In the rows, 100 means zero.
The rows of D fall into several groups, which share some directions, and each row is roughly a mix of its group's hidden directions.
D:
[[105,149,81,122,111,110,94,76,100,89],
[122,108,73,64,81,109,131,101,99,84],
[110,137,86,102,93,122,85,62,116,89],
[102,64,130,93,117,76,112,86,72,95],
[68,123,105,119,123,86,77,82,119,80],
[69,100,120,116,71,94,97,98,91,60],
[116,56,110,72,123,118,97,102,87,109],
[93,126,120,111,60,104,101,84,94,66],
[70,99,116,117,96,77,121,80,77,69],
[128,116,69,73,106,104,89,134,108,114],
[100,103,97,101,76,75,80,124,142,83],
[105,116,87,120,102,77,63,118,90,134],
[97,73,124,106,148,96,107,82,100,116],
[117,105,102,111,125,79,62,92,81,130],
[80,64,113,100,109,74,92,77,85,127],
[131,122,82,99,92,73,99,97,77,134],
[123,95,62,66,124,95,82,94,94,113],
[140,117,100,131,120,115,91,78,89,112],
[149,104,82,108,102,122,83,112,92,122],
[67,148,106,113,98,115,103,110,83,108],
[142,112,109,72,103,117,81,72,99,108],
[97,123,55,91,116,82,74,113,104,86],
[103,114,102,142,124,82,104,120,101,69],
[107,66,63,128,92,114,95,80,114,92],
[94,98,93,88,86,132,131,94,129,68],
[119,94,45,100,112,114,116,105,112,94],
[88,140,67,90,80,112,90,93,87,122],
[114,116,119,113,124,73,103,113,113,60],
[87,87,112,95,142,129,87,106,108,131],
[84,118,121,121,76,84,117,95,76,66],
[96,136,75,86,91,78,109,125,84,77],
[145,103,103,71,100,100,82,129,100,115],
[109,74,114,140,113,101,114,79,70,94],
[85,87,112,59,101,75,127,86,79,105],
[111,141,85,100,82,121,106,124,111,74],
[89,112,86,115,65,118,134,111,128,96],
[99,128,54,78,106,83,85,105,115,91],
[101,111,122,86,83,124,91,146,100,81],
[68,107,98,123,134,81,69,97,107,88],
[129,69,100,128,86,94,90,75,122,116],
[127,126,80,74,109,107,106,119,93,65],
[103,152,103,121,113,115,93,119,102,119],
[80,91,98,89,115,64,79,127,69,93],
[89,77,103,89,112,119,83,87,135,136],
[94,110,118,91,67,70,94,119,73,75],
[119,102,78,129,103,126,66,123,105,114],
[126,78,143,126,93,108,105,90,86,89],
[94,134,88,92,104,77,141,104,124,109],
[86,98,87,132,133,113,71,92,127,95],
[130,99,129,127,116,77,69,97,101,104],
[67,100,77,131,115,106,105,104,106,137],
[66,80,98,121,93,83,106,141,87,102],
[75,96,126,88,104,74,142,86,91,91],
[126,104,106,78,119,74,73,122,89,74],
[109,105,102,115,120,69,119,97,120,57],
[114,114,103,87,111,65,69,101,68,119],
[119,90,107,131,122,110,104,133,128,118],
[76,90,108,87,69,78,68,114,79,114],
[107,104,75,65,122,67,84,110,107,80],
[108,53,113,109,95,85,106,68,88,116],
[98,82,94,135,80,116,104,132,107,131],
[77,104,91,143,105,103,101,101,90,140],
[90,90,102,80,129,135,85,107,83,131],
[131,118,91,84,119,85,63,85,85,115],
[70,100,153,105,101,93,99,82,100,87],
[127,94,103,81,91,102,65,88,120,64],
[94,74,128,71,90,117,107,121,68,93],
[91,109,104,69,93,105,77,113,134,135],
[111,118,128,55,106,77,91,113,96,87],
[92,100,94,69,91,124,82,87,145,105],
[99,111,95,95,65,122,84,105,57,117],
[77,110,86,86,57,119,84,76,89,100],
[142,101,71,81,118,103,95,128,94,106],
[62,71,118,129,98,112,111,119,111,92],
[115,94,123,113,101,134,120,119,133,83],
[107,67,144,117,102,86,115,86,83,98],
[64,110,88,94,111,111,86,90,75,139],
[74,122,135,95,68,84,107,109,107,79],
[77,100,138,128,85,81,104,81,77,103],
[87,73,155,96,101,101,101,95,83,100],
[124,124,79,83,116,83,68,118,81,90],
[103,84,83,107,50,88,93,78,82,115],
[76,92,103,58,102,101,96,92,140,89],
[116,100,108,79,82,92,69,101,118,57],
[132,114,100,115,98,127,100,67,124,121],
[91,113,71,102,96,115,124,109,115,54],
[85,109,133,127,91,81,111,131,87,121],
[118,128,69,115,114,102,66,114,80,96],
[102,119,106,82,101,109,119,48,121,100],
[98,72,96,124,82,140,93,95,119,123],
[125,99,113,65,86,116,96,107,129,70],
[125,112,118,82,61,96,122,97,84,122],
[96,97,55,87,83,71,107,88,100,73],
[79,117,110,98,134,139,106,120,115,111],
[92,69,130,88,123,73,76,105,90,113],
[120,94,71,108,103,134,111,88,113,63],
[75,110,89,112,89,62,102,99,140,89],
[80,105,70,99,74,81,107,75,94,65],
[130,105,75,109,130,84,96,64,89,107],
[83,104,87,110,87,135,99,90,85,144],
[68,112,132,89,71,78,99,120,89,90],
[124,78,101,62,88,99,102,123,68,107],
[72,110,79,113,109,96,134,129,107,74],
[106,106,105,57,114,98,60,103,92,78],
[81,143,95,116,99,129,130,103,103,92],
[71,107,108,113,143,108,124,90,122,110],
[99,101,145,87,126,75,124,107,95,91],
[75,118,118,121,67,101,105,73,94,74],
[119,105,125,111,108,102,122,51,99,113],
[79,91,94,120,106,83,66,139,89,115],
[99,117,133,103,77,108,96,121,59,90],
[101,88,75,97,115,54,99,66,99,103],
[121,112,131,89,117,92,78,62,88,111],
[81,88,124,125,97,84,114,69,74,78],
[106,137,123,81,122,111,92,74,78,110],
[78,100,79,145,91,90,117,121,109,117],
[84,101,123,91,81,135,110,138,112,89],
[91,110,119,77,108,64,139,98,110,87],
[94,74,131,72,95,120,103,72,90,121],
[89,116,113,73,83,74,71,77,86,121],
[118,61,91,103,138,104,95,88,95,126],
[82,120,131,78,64,96,94,97,120,80],
[80,140,96,107,93,89,86,99,66,74],
[84,80,107,76,76,101,107,56,98,81],
[126,137,102,94,118,110,99,72,131,95],
[122,60,104,69,99,128,103,116,88,96],
[87,108,132,103,75,80,100,71,78,74],
[113,116,78,84,82,130,79,67,116,110]]
Which three rows in each list fit none of the groups? Every other row fits one group, some only roughly. Give them in the order they come.
  Q_105: [131,88,129,87,122,86,108,122,130,92]
  Q_697: [89,97,87,87,74,94,124,60,126,82]
  Q_501: [104,96,151,99,68,106,87,80,107,96]
  Q_554: [86,119,95,88,126,125,92,94,139,75]
  Q_714: [98,98,81,154,92,77,84,108,109,94]
  Q_327: [85,85,140,85,107,114,75,83,88,126]
  Q_621: [102,128,107,69,61,80,112,110,81,96]
  Q_134: [82,132,99,100,111,99,105,103,60,134]
  Q_999: [109,139,89,128,94,105,129,77,86,91]
  Q_851: [111,83,135,99,84,129,79,80,119,118]

Q_554 Q_714 Q_327
  Q_464: [120,123,106,60,93,116,84,78,114,122]
  Q_561: [131,86,53,87,96,109,101,116,101,82]
  Q_839: [121,91,122,103,107,70,96,109,57,117]
  Q_565: [77,63,99,118,92,107,137,109,108,121]
  Q_227: [117,128,61,80,74,87,109,117,93,101]
  Q_11: [100,110,108,89,88,142,95,93,123,138]
  Q_736: [105,82,132,92,83,131,119,90,99,133]
  Q_168: [86,125,72,84,87,106,82,121,127,72]
  Q_141: [130,96,142,109,129,112,96,121,107,90]
  Q_21: [90,103,108,85,153,80,103,99,76,90]
  Q_510: [107,88,136,65,85,117,101,129,111,92]
  Q_207: [115,99,115,138,114,79,105,66,77,107]
  Q_805: [118,55,102,95,136,94,120,111,102,92]

Q_561 Q_736 Q_510
  Q_987: [129,98,95,99,129,56,78,88,102,97]
  Q_706: [91,110,50,99,85,94,81,92,70,103]
  Q_44: [128,87,105,123,74,88,81,82,70,120]
  Q_655: [96,77,136,62,86,106,95,111,98,125]
  Q_812: [83,110,92,88,83,131,143,78,108,98]
  Q_288: [96,63,103,112,134,80,87,108,115,127]
  Q_867: [94,113,82,75,93,121,98,50,94,110]
  Q_997: [127,109,72,76,89,73,108,114,73,116]
  Q_309: [67,126,80,103,107,119,80,106,111,133]
  Q_656: [133,77,80,98,128,107,114,101,91,67]
  Q_357: [102,84,122,125,90,105,91,53,81,101]
  Q_516: [116,92,136,105,78,101,87,110,84,139]
  Q_811: [145,97,97,107,94,126,92,92,109,136]
  Q_435: [98,86,89,92,88,70,132,123,65,109]
  Q_509: [108,121,117,129,92,96,100,87,92,52]

Q_812 Q_288 Q_509
  Q_156: [148,118,97,86,89,92,89,113,72,89]
  Q_948: [103,72,123,113,109,98,90,148,90,111]
  Q_80: [95,130,65,111,75,120,97,72,110,98]
  Q_74: [75,111,65,68,89,93,107,93,68,101]
  Q_715: [149,90,93,109,113,121,111,88,119,120]
  Q_257: [128,82,122,94,91,104,101,73,94,57]
  Q_518: [123,133,80,73,65,92,102,111,97,109]
  Q_220: [119,101,86,75,119,76,69,68,94,112]
  Q_417: [102,96,92,93,55,63,81,110,93,84]
  Q_261: [100,114,108,95,100,102,107,38,97,110]

Q_715 Q_220 Q_261
  Q_975: [93,118,123,87,124,103,136,69,110,116]
  Q_645: [86,109,87,138,110,79,136,107,118,86]
  Q_355: [125,90,106,66,111,76,113,116,86,68]
  Q_853: [120,94,95,104,122,133,74,112,127,74]
  Q_130: [73,102,85,95,114,84,132,100,92,58]
  Q_891: [99,115,98,123,86,124,82,115,115,144]
  Q_519: [82,120,74,94,89,71,81,135,87,89]
  Q_966: [86,83,144,86,109,95,68,84,96,118]
  Q_703: [101,74,90,100,69,63,87,104,80,76]
  Q_968: [87,65,122,109,139,118,99,87,100,83]
  Q_275: [59,132,94,118,109,116,119,98,117,112]
  Q_942: [64,87,101,77,99,100,132,108,129,83]
  Q_416: [112,108,70,61,85,96,108,102,123,129]

Q_853 Q_966 Q_703
  Q_514: [92,146,104,81,91,137,99,111,111,105]
  Q_291: [95,120,86,117,69,91,77,124,65,94]
  Q_438: [67,142,76,87,90,99,91,117,84,101]
  Q_345: [108,145,81,96,82,94,117,106,85,70]
  Q_579: [72,90,69,85,122,104,111,78,114,71]
  Q_2: [105,115,103,76,88,138,73,76,87,119]
  Q_157: [111,54,115,91,90,107,121,82,72,102]
  Q_274: [121,133,96,68,74,100,72,112,105,110]
  Q_472: [87,114,92,129,123,108,60,76,88,109]
  Q_675: [114,99,130,80,67,99,84,116,78,127]

Q_514 Q_291 Q_472
  Q_816: [100,115,105,78,109,105,103,49,73,95]
  Q_104: [82,107,88,122,63,98,132,125,115,97]
  Q_757: [99,124,108,106,67,126,84,88,133,83]
  Q_662: [131,107,91,134,114,85,67,89,81,98]
  Q_930: [108,131,101,133,127,91,81,78,92,120]
  Q_879: [102,92,87,130,85,97,97,73,138,127]
  Q_204: [108,70,112,63,94,114,74,90,81,120]
  Q_334: [90,78,118,81,66,77,73,76,98,98]
  Q_809: [109,101,63,90,90,80,86,139,83,114]
  Q_382: [105,123,74,79,117,89,97,111,125,137]
  Q_49: [105,156,81,102,119,112,108,103,108,88]
  Q_494: [101,124,66,96,109,83,131,84,108,71]
  Q_131: [76,114,109,72,122,81,77,103,94,65]

Q_662 Q_334 Q_382
  Q_558: [88,138,63,97,105,96,95,87,67,104]
  Q_993: [114,84,109,109,133,62,76,82,102,114]
  Q_68: [87,76,124,106,81,122,110,131,125,121]
  Q_126: [95,107,87,112,123,141,107,92,126,71]
  Q_386: [58,111,114,95,89,62,81,115,110,98]
  Q_787: [88,48,83,102,97,83,86,98,81,117]
  Q_371: [83,64,115,74,103,87,126,115,87,124]
  Q_571: [107,69,92,49,93,92,97,108,104,121]
  Q_531: [106,93,132,85,96,98,130,114,58,106]
  Q_926: [84,83,119,60,111,100,94,107,87,62]
  Q_640: [143,87,101,120,125,96,103,68,88,106]

Q_126 Q_787 Q_531
  Q_425: [80,92,71,77,119,122,100,85,135,89]
  Q_116: [149,109,111,95,83,115,100,99,97,66]
  Q_940: [120,64,70,100,113,131,90,120,108,103]
  Q_139: [95,96,141,101,99,101,76,133,71,98]
  Q_984: [122,95,57,94,86,125,98,104,101,67]
  Q_859: [129,112,95,125,68,102,76,85,77,118]
  Q_154: [98,112,65,59,117,101,117,102,118,117]
  Q_62: [69,81,89,102,131,78,83,120,88,77]
  Q_169: [83,97,75,67,115,98,112,132,130,103]
  Q_384: [85,118,86,109,90,69,56,101,104,122]
  Q_688: [87,97,99,105,97,79,113,69,75,57]
  Q_495: [105,72,88,94,131,77,118,70,79,86]
  Q_857: [107,93,118,75,65,110,80,69,86,117]

Q_984 Q_154 Q_857
  Q_690: [98,56,129,115,92,123,106,103,118,118]
  Q_406: [121,68,67,89,112,117,90,131,93,105]
  Q_888: [106,115,103,63,96,125,102,114,102,57]
  Q_741: [67,83,120,77,120,67,101,110,106,118]
  Q_213: [67,94,113,115,118,70,108,110,86,134]
  Q_64: [92,65,129,110,80,132,117,98,96,118]
  Q_734: [114,105,61,123,76,123,125,92,90,111]
  Q_232: [99,83,81,71,97,75,106,82,59,95]
  Q_761: [87,108,109,128,112,73,89,67,82,128]
  Q_457: [128,128,91,97,71,77,96,112,132,94]
  Q_903: [90,77,138,78,101,120,97,133,89,94]
  Q_441: [105,77,124,91,86,137,88,87,121,128]
  Q_402: [122,128,71,87,85,138,108,102,88,92]

Q_888 Q_734 Q_457
